One turn moves every row onto another: examples first, then more rows asked:
q_919: [ 14   2 -30   5 -10 -12  -6  -3  -3   5 -13  -6 -12  -1  -6 -18 -16 -27
  17  17]
q_996: [  7  17 -28  22 -32 -12   6  -8 -30  -3   0  -3 -14   4 -16  -3 -19 -24
  20  11]
q_136: [  2  -4 -27  -6 -13  -3  12   2  -2  18 -13   8 -14   7  -9 -17 -13 -12
  25   7]
q_920: [ -7  -4 -35 -18 -25 -14   2   5  -1  17  -9   1  -3   6 -21  -8  -9 -10
   4  13]
q_681: [ -7   3  -8  -6 -25   6  21  -8  -5  13  -6   1  -4  -9 -20  -3 -15 -16
  19  13]
q_583: [  2   1 -14   7 -44 -11  10  -5 -12  16   2   0   6  -2 -28   4   0  -4
   9   1]
q_90: [ -4   6  -2  -4 -27   3  11 -11 -13  11 -14   7  -6  -2 -18  -3 -17 -18
  29   4]
q_92: [ -5  10  -8   7 -21  -7  18  -4 -25   2   8   0 -10   3 -27   0  -9  -6
  17   7]
q_785: [ -5  -5 -33 -11 -32 -17  -4   6   1  18  -2  -2  -3   7 -19 -11 -14 -14
  -4  18]
q_834: [ 14  11 -30  18 -34 -27  -7   0 -17   2   4  -4   0   2  -4 -17 -17 -22
  19   8]
q_490: [-10   4 -15  18 -38  -4  -9  -6 -20   6   0  -6  -6   7 -31  -9 -11  -5
  -1   6]
q_613: [ -2  -1 -13   1 -42  -5   3   2  -7  21   3  -2   2  -1 -28   2  -7  -3
   4   3]
q_82: [ -7   5 -17 -10 -33   9 -13   3  -4  17  -2  -3 -10   0 -20 -10 -19 -10
   2   9]
q_675: [  4  -4 -37   5 -23 -19  -4   0  -1   6 -17  -9   2  -6  -9 -23 -16 -28
  17  15]
q_760: [ 15   4 -35  13 -38 -22   1  -2 -17   8   1   8  -9   4  -1 -18 -12 -26
  25  10]
q_28: [  4   4 -19  -4 -32 -11 -12 -12  -4   5   2  -3  -2   5 -12 -25 -15 -30
  -2  15]
q_828: [ -5  13 -15  -8 -32  14 -10  -3 -10  14  -1   2 -11  -2 -19  -7 -16  -6
  10   2]
q_65: [  9  -8 -25  -2 -25 -15   0  -5  -7   2 -21  -2  -9  -4  -9 -25 -11 -31
  18  13]
q_594: [ -6   6 -29  19 -50 -21  -2  -2 -12  16   1   1  -1  11 -15  -7 -18  -7
   0  14]
q_44: [ -5   5 -19   9 -29 -10  23  -3 -32   3  -3   4   2  -1 -27  -3 -16  -7
  24   9]
q_35: [  0   3 -22   6 -40 -14 -15  -8  -7   8   3  -5  -2   7 -14 -21 -18 -25
  -6  19]
q_749: [  2  -3 -20  -7 -16  -4  11   4  -2  16 -16   7   2  -6  -7 -14 -21  -9
  25  15]
q_22: [  0   3 -13  10 -23 -14  15  -8 -27   8   5   9  -3   9 -28  -2  -4 -14
  27   3]
q_609: [ -3   9 -34  14 -50 -24   2  -5  -8  14  -4   5  -1  11  -5 -10 -18 -12
   4  16]
q_581: [ -2   1 -30  -3 -14   3   7   0   5  18  -6   4  -9  -5 -10 -24 -22 -16
  19  12]
q_134: [ -3  16 -21  17 -38 -22   3   0 -31  -3  -6  -5  -7   4 -14   5 -16 -12
  21  10]
q_290: [ 16  -1 -32   9 -36 -28   5  -2 -15  -4  -5  -2  -1  -1  -5 -15 -20 -18
  22  19]
q_294: [ -8   8 -22  23 -33 -10  -9 -11 -23  -1  -4  -4 -10   8 -26 -15  -8  -6
   2   5]
q_332: [ -1  10  -9   4 -11   9  13  -7 -15  15  -5   3  -3  -5 -22  -3 -14 -22
  21   6]
q_898: [ -5   9 -27  16 -36 -19  -2  -7 -34  -4 -13   4 -12   3 -18  -7 -14 -19
  27  10]

q_594 goes to q_490
q_92 goes to q_681
q_294 goes to q_583
Now these:
q_749 goes to q_919
q_22 goes to q_90

